The rows of D fall into several groups, which share some directions, and each row is roughly a mix of its group's hidden directions.
D, 130 rows:
[[ -9  33  18 -10   5  10 -40 -14  -8 -16  12 -22]
 [  1 -19 -21  12 -31  -9  -4 -22  -5   1 -27 -35]
 [ 17 -22   4  21 -27  28  -4 -24  18   7  25   9]
 [ 15 -19 -13  14  30  -6  17 -18   9 -28 -11 -31]
 [ 32  -1 -13  11  19  -8  -1 -34  25  14  27  -2]
 [ -9   1  37 -26  16  10 -19   6  27  13 -26  -1]
 [-15 -14 -20  -4  11 -16 -30  15  14  -8 -31  30]
 [ 11  14  -9 -13   8 -18 -28 -20  18  19  37  16]
 [-19   0  12  -3  12 -24  18   8  17   5  21 -46]
 [-19   1  -2   7   1  -3 -28 -10 -11 -46  -8  28]
 [ 11  13  20 -18  22  14  39 -23 -11 -11   7 -21]
 [ 12  15  34 -10 -24  14  -3 -13  10  31  23 -17]
 [ 13  -5  14  12  -3  -6  43  25  23  23  16  10]
 [ 10  -5   1 -29  29   5 -13 -16  -8  44  -2  15]
 [ -4  11 -13  30 -16  -3  27  19 -10  26  33   9]
 [ -1  -6  34 -29  -9  18  25   4 -35   3  -8  11]
 [-16  11 -18  11  17 -12 -14  -8 -23 -42 -20  15]
 [ 42   2 -19  17 -17  11  18 -26  12 -12   4 -18]
 [-14   1  -8 -24  33  14   5 -12  -9 -24 -38  -5]
 [ -2 -28  23  -3  -5   5 -12  -2   6  21  47  14]
 [ 39  17  -6 -20  27 -14 -15 -15  14  25   5  -2]
 [ 17 -30   3 -24   8 -26   8  15  16  24   6  28]
 [  3  23  14  -2 -34  26 -35  16   7   1   5  17]
 [ 45  16  -2 -15   6 -22  -8 -28   5  16   6 -14]
 [ -9 -15   0  16   0 -34  35  -3   7  32  20  -4]
 [ 14  23  15   8 -15  37 -12  18  -5 -13 -28 -20]
 [  4 -25  28 -22 -17  -7 -30   9  -3 -31 -14   8]
 [ -9  -4   3   4  10   6  36 -48  19 -10  -7   4]
 [  9  10 -19  43 -15  -8  28  -9   2  14  25  -7]
 [ -9  22  13 -18   8  -4 -48 -19 -12 -15  -1  16]
 [ -8   5 -13  12 -12  13  -4   1 -19 -20  15  52]
 [-47  -5   7  29 -17  10  -3  16 -13 -20  -7  -3]
 [ -7   6  23  -7  44   8 -20  11  21  12  26   5]
 [ -2  -8 -19  33  -6  -4 -27  16  30  32  -1  -6]
 [-29  -4  -2  -1  -2  -1 -40  14  33  18  -8  15]
 [-10  22   1 -28   3 -23   6  21 -22 -12 -36 -12]
 [-28 -15  -8 -28  -6   6 -21  17   0  24  20  29]
 [-10 -17 -38   4  26  -3   7  14 -14 -24 -22  20]
 [ -9 -21 -22   5 -10  15 -20 -11  -1 -11 -11 -48]
 [-20   1 -20  17   8 -11 -17  -3 -11 -36 -29  24]
 [ 11  22  -2 -27  25  -5   5 -24 -25 -24 -14  22]
 [  7  12 -16   5  -2 -36  23   2 -20  -9 -26  31]
 [  8   7  41  26  22  -1  25  16   7  -5  -8  21]
 [ 13   6   3  22 -41  -8 -10  11   6  21  36   3]
 [ 11   7  28  -5 -16  17   7   0  22  42  20 -14]
 [ -4  30  17   4 -10  37   2  31  -8 -12 -24  -6]
 [ -7 -21   5 -18  23  26 -22 -13  22   0 -35  -8]
 [ 14  -4 -29 -27  27   7  19  18  24 -20   7  10]
 [ -1  -7  10   7  27   7  20  21   6 -26  42 -13]
 [-15  23  10   7  35 -22 -30  -7  -5 -27   1   8]
 [ 11  12  23 -16 -10  -2 -41  24 -24  17  11  -7]
 [-48  -6  -4   5  -5  13 -10  19  17  -7 -27  18]
 [ 21  37 -22  11   2   7  -3 -14 -25  19  19  19]
 [ 20  36   4  11  -7 -13 -12  -8  11  26  35  13]
 [-19  13  -1  37  20  20   1   3  10 -12   3 -39]
 [ 18  12   5 -23  21 -17  14 -28 -32 -21   7  15]
 [  3 -30   8  27 -24  10 -11   3  14  27  32   0]
 [  1 -11  19   6 -14  15   2  18  42  32  13 -14]
 [ 21   8   3 -14  -7  -4 -37  40 -13  20   9  -9]
 [ 11  24 -23  30   7  14   6  -2  -8  -1 -45  -5]
 [ -1 -24 -24 -38  25 -22 -14 -17 -10   1   8 -10]
 [ 22  -6 -13  16 -21  24 -16 -17 -11  -4 -12  41]
 [  6 -26  -8  -9 -31  15  10  16  23  32 -13  15]
 [ 18 -11  16 -22  18 -31  10  11  10  21  16  30]
 [ -9 -23  17 -18  22   9  -3  -3  21  21 -35 -23]
 [-50   0  22  -2  23   9  -8  20 -12  -6   9   7]
 [-14  12 -41 -16 -10   9 -17 -14 -14 -25  15  19]
 [  4 -10 -23  47  -8  31   0  16   0   8 -13  11]
 [-14 -22 -28  -7  25 -20  29 -11  -3  17   4 -25]
 [ 12   9   0  15 -38   0 -20  12  -3  18  36  19]
 [-12 -12 -35  15  10 -12   7  14 -11 -36 -25  13]
 [-11 -11  18 -31  29   4 -14  -4  28  -6 -27 -16]
 [-48 -13  10  20   1  26 -12  20   8  -2   3  13]
 [ 13 -28 -16   5 -28  15  41   3   0  18  -1 -14]
 [ 44   7   9 -16   1 -18  11 -26  -9   8  21 -21]
 [-20 -19 -25  38  -1  14 -14  21  20   3   6  18]
 [ 10 -33 -16  -8   3 -22  19  21  15  18 -13  29]
 [-10  -3 -16 -14   2  16 -40 -28 -24 -16 -13 -14]
 [ 32  -4  14 -10  12  -1  18 -27  -9   0  42  -9]
 [ -2  -9  -4  29 -14  27  34   4   9   6   8 -35]
 [ 17 -14 -12  -8 -14  17  31   7   3  39   0 -26]
 [-11  15 -11  17 -19   2  16  21 -14  32  32  20]
 [ 20  13 -32   8  30  17 -15 -29   4 -17  10   9]
 [ -1  27   7 -19  35 -11 -21 -10 -27 -22  14   5]
 [  6   5 -47   1 -10  14 -21 -16 -14 -16  24  11]
 [-20 -14   8 -32  21  10 -16 -15  18  -8 -36  -1]
 [ 13 -20  -3  10 -29  10  41  11  14  26   2 -10]
 [  6 -11  44  10 -16 -17   7  27  16  24   4 -11]
 [ 22   8 -24 -11 -13   7 -23  -2  -8 -24   3 -43]
 [  6   7 -21 -25 -18  26 -10 -22 -34   7 -14 -18]
 [ 31  25  -4  16  28   8  -2 -11  22  -6   5 -33]
 [-29 -20 -20  29   3  20 -11  23  20  -3   6  23]
 [ 10  11 -10 -44  18 -26  -7 -15   4 -22   3  19]
 [  7   8  25  29 -33  13  -8  26  11   2  18  21]
 [ 37  16 -10  -5  17  11  -9 -41   4  -1  -5  21]
 [-31  -7   8  46 -26   6   0  10 -13   1  -8 -15]
 [ -7  14  10  12  30 -26  -6  23  29  16 -11  25]
 [ -8   9 -20 -22   2 -11 -20  -3   4  30  40  17]
 [ 14   4   6   4 -23  14  23 -17   0  50  -9  -8]
 [ -7 -10 -43 -28 -12   2 -25 -13  -4   3  11 -24]
 [-28 -17  21  24   4  32 -14   8   5  23  17  14]
 [ -6  15 -22  24 -11   1  31  14 -29  18  22  13]
 [ 17  -4 -24 -20  26  20 -32 -16   8 -11  -5 -23]
 [-11   1  36  17  17  -4  29   7   3   9 -14  35]
 [  2   0   4 -27   3 -47  -5 -26 -15 -11  12  18]
 [  2  -4 -10 -12 -44  -9  -1   5  33  -7 -20 -23]
 [  2   5  37   7  -8  18   4  32  12  -6 -27 -26]
 [ -4  -1 -24  13 -42   2   3 -13 -16 -19 -30 -16]
 [  9  28 -11 -13  36  -6   0 -11 -24 -10 -27  20]
 [  7   3 -26 -13 -34 -10 -33 -13   3 -14  27 -11]
 [ 15  11  16 -20 -43  11   2 -24 -24  -5  16  -5]
 [ 14  21  -4 -16  28  -7 -17 -19 -26  -6 -13  34]
 [ 23   7 -13   0  -4  20  -5 -44  35  -9  -4   7]
 [ 16  -9   3  12 -35 -30  39  -2  -7 -11   1  10]
 [  7  -7  45   8  12  -7   3  -2  32 -18 -25  -7]
 [  7   5  24 -26 -13  -3 -40  23  -6  26   7  -2]
 [  2  -6  22 -25  28   0 -19  -7  31 -16 -22 -19]
 [-22   4   9 -10 -26  -9   0   5 -21   0   5  50]
 [-12  30  17   3  -4  21 -30 -20 -10 -17  11 -29]
 [  1  -9 -19 -12  27  -6  45 -15  21 -18   4   5]
 [ 16  19 -15  23 -28   0   2  15 -23   8  37  12]
 [ 40  12  -3 -14  11  -8  26 -22 -31 -15   5  -1]
 [-20   0   1 -12  25 -30  15  24  13   3  17 -33]
 [  3  10 -39  33 -12  -4  20 -18  -7   3  28   3]
 [ 39  -3 -27  23 -24  -3  22   3  -4  -4  -6 -22]
 [ -9 -15 -40   6  18  -3  13  17 -15 -31 -20   9]
 [ 21  13  -9  24 -24  -6  -2  20  -9   3  46   2]
 [  2  10  -4 -13   1  -8 -53 -12  27  10   4  15]
 [ -6 -18 -11  20   5  11  -8 -36  -2  32 -26 -18]
 [-17 -12 -22  18   4 -11 -12  -7 -14 -45 -21  14]]
One row of each group comes first, with its name. Which group is each row after those in?
[ 19  30  -5  -4  -2 -13 -23 -13  11  28  37   8] -> (85)
[ -9   7  -9  -9 -20  16 -35 -17 -12 -18  -7 -38] -> (39)
[ 22  14  12 -21  21  12  30 -24 -29 -15  -5   8] -> (73)

[ -3 -12  28  -2  27  14  15   6   3  -2 -47 -11] -> (85)
[  8  11 -21 -12  -6 -29  -1  -9 -24   7 -37  26] -> (39)
[ 25  12  -6  -7 -16 -31  23 -14 -20 -20  -6 -29] -> (73)
[ 16  -3 -29 -14 -20  -2 -27  -9  -1 -10  11 -41] -> (85)
[-38  10  -1  13  -5  11   5  10  -4 -46  -2 -18] -> (73)
[ -1 -12  45  10   7  -7   6  10  31 -25 -17  -1] -> (85)
[ -1   4   4 -25  45 -15 -21   6 -10 -19  18  16] -> (39)
[-15 -19 -31  24  -1   8  -4   5  13  -1 -28 -35] -> (39)
[ 10 -27 -18   7  10 -37   6 -35  10   3  20  -2] -> (85)
[ 37  -5 -11 -17 -20   5  -5 -25  38  11  -6   5] -> (73)
[ -6   5  39   0  -5   8 -37  -1 -18  30  14   1] -> (73)
